Each path below is one point turned by a fixed rotation once a step. After each direction that follows a path, write how fast that rotation turns it, in degrees per step (0 if it stays still).
Each turn is a multiple of 5 degrees from 10 to 175, or 0.
Each row of a path follows its step; steps can be skipped.

step 0: [ 10  -9  -3  -9  25 -24 -29  11  25  21 -25 -32 -24  -1   5 -19   6   9
  -5   6  -3 -27  21  24   0]
step 1: [-11 -16  16  33 -23 -24 -23  20  17 -26  -9  39  13   6  12  19   0   6
   4 -11   8 -26  17   0   4]
step 2: [-10   0  -1   4  13  -5  22 -11  35  -8 -17 -36  -2  -9  11 -11 -37   0
  13  -3   2 -47  -7   7 -12]
step 3: [ -2  -4  24 -17   8 -27 -25 -15  25 -10  -9  25 -27  16  -7  -8  36  -3
   5  -3  18 -25  26  11 -12]
step 4: [ -4  -5 -21  28 -17 -11 -32   1   1   8 -35 -15   6 -13  36  11 -16  10
   0 -18 -13 -36  15   0 -12]
step 5: [-13  10  30  15   2  -9   1   9  54  -6  -9   9   5   4  -3 -20 -10   1
  35  -6  36 -12  -3  11   5]
step 6: [  7   5  -5 -23  -2 -10 -14  -9   4  -2   1  15 -34 -11   6   6 -13  -2
   8   4 -20 -60  13  10 -32]
step 7: [-29   2  10  40   8 -16 -33 -20  19   1 -20 -10  -1   9  30  -6  22  -7
  13   3  19  -6  10 -22 -10]
step 8: [  3  25  -4  -5 -17   7   2  -6  15  14 -27  23  12   2   1 -11 -20  24
  25 -37  10 -37   1  24 -12]
step 9: [ -1  19   3   5   1 -21 -35  21  35   9   9 -10 -34 -26  -2 -10   3 -22
  17  19  12 -19   2 -12 -21]
step 10: [-30   7   7  21  13   8 -20 -16 -13 -12  -8  36   2  16  26  10  -4  20
  36   2 -14 -31   4   1 -17]
[ -5  -3 -13   2  -1  -5   2 -18 -10  -2 -18   1 -13   7  -9  -6   2  -5
  -5  -6   8   5   0  -2  -3]
90
[  7   7   3 -13   6  -1   9  -5   5  13   3   6   1  -3  -6 -19  -5  -1
  -6   4   8  -5   6  13   6]
125
[ -2 -10  12  -3  10   4   1   7   0   4  -3  14  -2  21  -7  -1   5  10
  12  -6   1   5   1  -1  -1]
155
[  6   6  18   0  -3   0  -1   4 -11  -5 -17  -1   1  -4  -4 -11   5  -6
   0   3 -10 -10 -10  -8   9]
0
[ 11  -5   0   5   6  14   8  11  -9  -1  -2  -2  -5  -6   4  -6  -5   0
  -6  -7   8  -6  13 -10 -15]
160
[  6   2  -4 -12  11  -4  -1 -12  -5 -11   4  -5  16   8   1  -1   2 -10
  11   6  -2  -5  11  -9  -5]
95
[ -1   0  -3  13  -6  -8   6   2  -3  10  -5   8  23  11  10  -2 -10  -1
  -7  -1   7  -1  -5  -6   2]
115

step 0: [ -5   3  24  30  -9  19  -1 -11 -28  -8  -4 -23  27  -7   7  42  11   9
   5 -24  28   3  16 -40 -17]
step 1: [ 10  20  33 -19 -10  30  21   7  25  12  23   1 -14  -2 -31  22  22  16
  30 -13  24 -16  -9   0  25]
step 2: [ 12   2  42 -27  10 -10  10 -24  11  15 -17  -5  -4   6  17  -5 -45  -4
   9 -13  36   5  16 -36  -5]
step 3: [ -6  45  16   0 -11 -27  -1  -8  32  12  -5  20 -11  22   9  45  -8   0
 -20  26   7 -18  -3  10  24]
step 4: [  9  -6  13  23  14  12 -21 -10   4  -3   5  -7  22  26  54  18  16 -19
   3  10  34 -26   0 -23 -24]
step 5: [ 38  26  22 -11 -16  22 -22   4 -22   5  13  16 -14  10 -28  52  29  -7
   4   0   1  -5  -7  -6 -14]
step 6: [ 17 -15  17 -16  13  37  23 -25   2  16  -5  -4  11 -31  21  34 -15 -25
  23 -24  28   8  17   1   6]
step 7: [-21  28  51   7   1  -4   4  -5  -1  10  -7  23  -1  29 -37  18 -15  -8
   5   1  25  11  27  17  25]
step 8: [ 14  20  -9  -6  27   2  14  -1  31  -7 -22 -17 -10  25  26   2  -5 -14
  21  29  54 -17  11   2  -3]
step 9: [ 37  22  27   3 -20 -11 -37   8 -12 -13 -24  11  13  32   4  24  -3 -26
  10  27  -8   3 -16 -22  16]
step 10: [ 20 -21  -3  -5   4  13  10  -6  17  15  11 -18   0  16  23  58   5 -38
  26  -3 -13 -10  -5  23 -21]
[  7  13  -8  -4 -11  -5   3   6  -5  -4 -16   1   5 -23   6   8  -5   2
  -5   4   2   1   5  -1  -1]
120
[ 12 -10   7   7  -4  -3  -5   3  -3  -1   6  -5  -2  -1  12   8  12  -6
 -18   8  -6   4  -7   6  -9]
65
[ -4  -3  -7 -11 -10  -2  -8   2   9  -2   1  17   1   7   9   3  -3  -7
  -4 -10  -9 -16   3  -4 -10]
55
[ 14  -4  -3   7  13   2  12   0   2   7  -6  -5  -3   0  10  -1   0   9
   4  -6  -8 -18  10   7  -1]
170
[  4   2 -15  14   2  -2  -6  -3  -7   7   9   1   8   0  -4   6  -9  -2
   8  17  -3 -10  -9  -9  -5]
70

step 0: [  5  13 -39 -12  -9  -9  18  23  -6  10  -7 -50  -3   5  -7  15 -13  -6
  33  -7 -10  18 -18  17  29]
step 1: [-43  -7   7   8 -10 -26  -3  11  39  12 -42  -5 -16  22 -26 -10   2   5
 -22   4  19 -20  -3   2  -4]
step 2: [ 14 -20 -25 -58 -18 -24  -9  -4  -3  -1   0  14   4   3   0 -22   1  28
   7  -6   4  26  13 -16  30]
step 3: [  8   5   9   8  23   9  -7 -26  27  37   1   2  -7 -24  -5   6  20  -4
 -12 -20  60  -2   4   9  16]
step 4: [  4  20 -22   9 -11   3 -24 -12  29 -18   3  13  -4   8  48   1  22  18
  47  10 -13  -1  -3  -5  14]
step 5: [ 34  -2  19  13  17 -17  34  -8  13  17 -35   9  -3 -22  -1   5 -17  22
   8  -5  -9 -15 -32  33  -3]
step 6: [ -9  26  -2 -39 -39  33  16  -2   7   6 -20 -12  18  17  15 -14   6 -12
  -7  23 -13 -31  -9   2  22]
step 7: [-12   4  13   6   4 -27  27  11 -19  20  -5  10  -9 -11   5 -21   8  26
 -10 -46  -8 -34  36 -10   7]
step 8: [ 27  -6  24 -22 -21  -2  16  -5  32 -12  24 -41  14   1  24 -10  20 -11
  -3 -10  12  17   0 -33 -10]
step 9: [ 20  -1 -17  27   6  11  15  13  18 -15   2  47  -5  19   2  36   4   0
 -16 -38  12 -20  -7 -21   5]
step 10: [ 21   8  24  -6   5  -4  28  -2   5   7  -5   9 -38   8  17   9   5 -35
  19  34 -29  32   6 -12  18]
[ 14  -7   0 -15   6  -3   9   3  -2  14   9  -9  -4  -9   0  -2  -1   2
   3   0  -3  11  -5   7 -13]
135
[ -1   3  -4  -4   6  -6   7 -16  -5  11  -5   6   7  17  -1   3 -10   1
  -1   6   1   0  -9 -15  -7]
90
[ -2  -5  -9   1   8   4   0  -3 -13  -3  -3  -2  -8  -7   0   6 -10  10
  -1 -22  -7  -1  -8  -4  12]
160
[ -2  -6  17  -1   4   1 -14  -4  12  13  -2  -9   3  -6  -4  10  -4  -7
  -2   1 -13  -3   0  -8   7]
155
[ -6  -3  20   2  -3  -2   0   3  -2   0  11  10 -11   9  -4 -10  -3  14
  14   0  -4   4  -4  -2   4]
130
[  5  -2   6   0   4   4  16  -1  -5  -9   7  -7   7   4  -8   0  12  -4
   5  -5 -11 -20   1  -7  -5]
35
[ 13   6  -2  15   7   2  -6   8   3  12  -5   7   3   5 -15 -10  -1   4
  -6 -11  -1  -4   3   4  -7]
175

step 0: [-28  -8 -25   2   3  -2  -5 -19  -5  26   4   3 -15  -2 -31 -13  10 -20
  15 -28  62 -14 -20  13 -40]
step 1: [-33   8   3 -11 -17  34  24  43 -21  -3 -10 -36  -8  14   9  17 -12  24
 -15   7  35 -12 -19  14 -36]
step 2: [-25  26  22 -18  53   7 -12  21   9 -12  48  -7 -23  14   2  23  28  24
  10   2   5  16 -19 -16 -15]
step 3: [-42   8  26 -18  -6 -33   1   9  26  15  13  -9 -26  18 -21 -30  43 -23
  -9   4  -3 -41  -2  11  -1]
step 4: [ -2  -6  35  25 -24   2   8  42 -25  -3   5   7 -10  37  35   2  18 -30
  33  -5  20 -14  -5  32   2]
step 5: [-19  -5 -12  20  26  34  17   5  14   8  56  11 -11  12 -18   1 -18 -24
  39 -14  37   3  22  11  -5]
step 6: [-48 -25  10 -36   3  27 -15  28  -1  19  -8  -7  -2 -11 -40  -6 -26 -15
  -4  -6  26 -16 -32  22   0]
step 7: [ -4  16  33  18  26  25 -21  18  12  -5  -5 -15   0  26  17   9   0  -6
  -8  15  12   2 -57  16 -54]
step 8: [-28  22  10  -9  30   4  -5   0  16  17  16   4 -44  12   9  20  26 -16
 -17 -27   4 -22  35  -4 -48]
step 9: [-35 -24  39  -4 -19 -18  33  33 -25  14   7  18 -16  31 -20 -11  25  20
  -3 -38   5  -7 -10   6  -9]
step 10: [ -1 -24  36  18  -8  20  24  17   3 -24  31 -26 -17  30 -21  12  19 -26
  35  32  23  18  -2 -13 -11]
[  8   9  -2  -5  12  -7   3 -14  -6   3  13  -8 -10   4  -2   8 -11 -11
   9   0  -7   7   1   0  -5]
130
[  1  -2  -3 -16  -1   9   1 -11  -4   7   0   2 -16  -5  -3 -23   2   3
  -3  -5  -1  -9   1   3   3]
130
[ -3  -5   4 -16  -2   2 -13   9 -14  -1 -10   0  -8  -8   8  16   1  -8
   3  -3  -1   0   7  -2   8]
155
[  1 -10  11  16  -7 -10  -6  -4  -8  12   7   7  -4   3   2   0   1   4
   7   0  -8 -14  10  -7  -2]
70
[  6 -12   6   0   1   7   1  -8   0  -1 -12   8  -3   3 -11   7  -2  -2
 -11 -11  -3   8   1  -3 -20]
40
[-10  -4  -2  -8   1   0  -1 -11  15   0  -3  -1  -3   4  14  13  -3  15
   4   1  -8 -10 -10   1  -3]
65
[-18   4   2 -11  -5 -18   2  -5   1  14  -8   5  13   0  -9  -5  -4  -3
   5  -4   1   6   2  -1  -2]
125
[ -5   9   5   4  11  -4   1   5  -6  11   0  -9  -4 -16   9  -1  -1   7
 -17   0   1   1  -6 -11  -9]
60

step 0: [-19  -7 -25  15   6 -11  26 -25  -9  -1  25 -35  -2 -32  36  16 -11  16
   2  31  -6  -7 -24 -24  -1]
step 1: [-24  18 -10   5 -25  10   9   9  40 -27  21  32  -8  30 -15  29  -8   7
  -4  30 -10  10  -9 -23 -19]
step 2: [ -3 -31  -9  16  11   2 -16   9  -9 -11   3  -2  26   7   1   2 -35  -8
  22   0 -22  27 -62  13  -7]
step 3: [ -7  -7  35  24   7  -2   5 -27  19  42  23   3  35  25   6  18   9  -8
   9  13  20  18   0 -27 -19]
step 4: [ -2  13  -8  -2 -18  -7  23  -9  -2   7  13   0  17 -22   3  28 -73  -8
  24   0 -13  14  22   3   9]
step 5: [-32   6  16 -26 -34  -7  -7 -42  20 -10  -3  -5   9  -9  -4  12  27 -15
  10  -4 -36  34 -21  -9  -1]
step 6: [  0  -2  16 -13  38  -8  31   7  -5 -17 -20  30  18  -2  -7  16 -14 -16
   9 -12  -7  27   0  12 -54]
step 7: [-28   6  13 -11  -2 -10  31   5 -23  24  -1 -26  59   2   4  -3   1   7
 -14 -19 -18 -14 -17 -27   7]
step 8: [-45  10 -32   2  25  -3  11  -1  30  -9   6 -14  16 -21  10  13  -2  -6
 -15  25  -5  23  45  -6 -13]
step 9: [-21 -14 -25 -45   4  -8   7  22  16   1  28  15  -1  15 -16  25  -3  24
  -2 -27 -35  14 -24   4  13]
step 10: [  1  -3 -32  30  36  -1  -4 -16 -22  20   4  10  15  19  16   6  25 -29
 -14  -2 -36  27 -15  -7 -20]
[ -2   2  23 -11  -2  -4   2  -6  -2  -5 -15  -2  10  -9  -6   2  -2  -8
   3  -7   1   5  11   5   4]
35
[-7 19 -3 -1  7 -1 -7  4  3 -3 -1 15  4  5 12  2 -9 -1  5  0  8 -6  4 17
 -6]
155
[  2   3  -4  -8  -2  -4  -2  -5   7 -12  -1  11 -14  -6  -5  18   5  -3
  -6   6 -12   0  -8   6  10]
90
[-10  14  10  10   5   0  -5  -4 -12   3  10  -9  -2  -6  -2 -10   2   5
  -2   1 -12   4 -10  11   8]
145
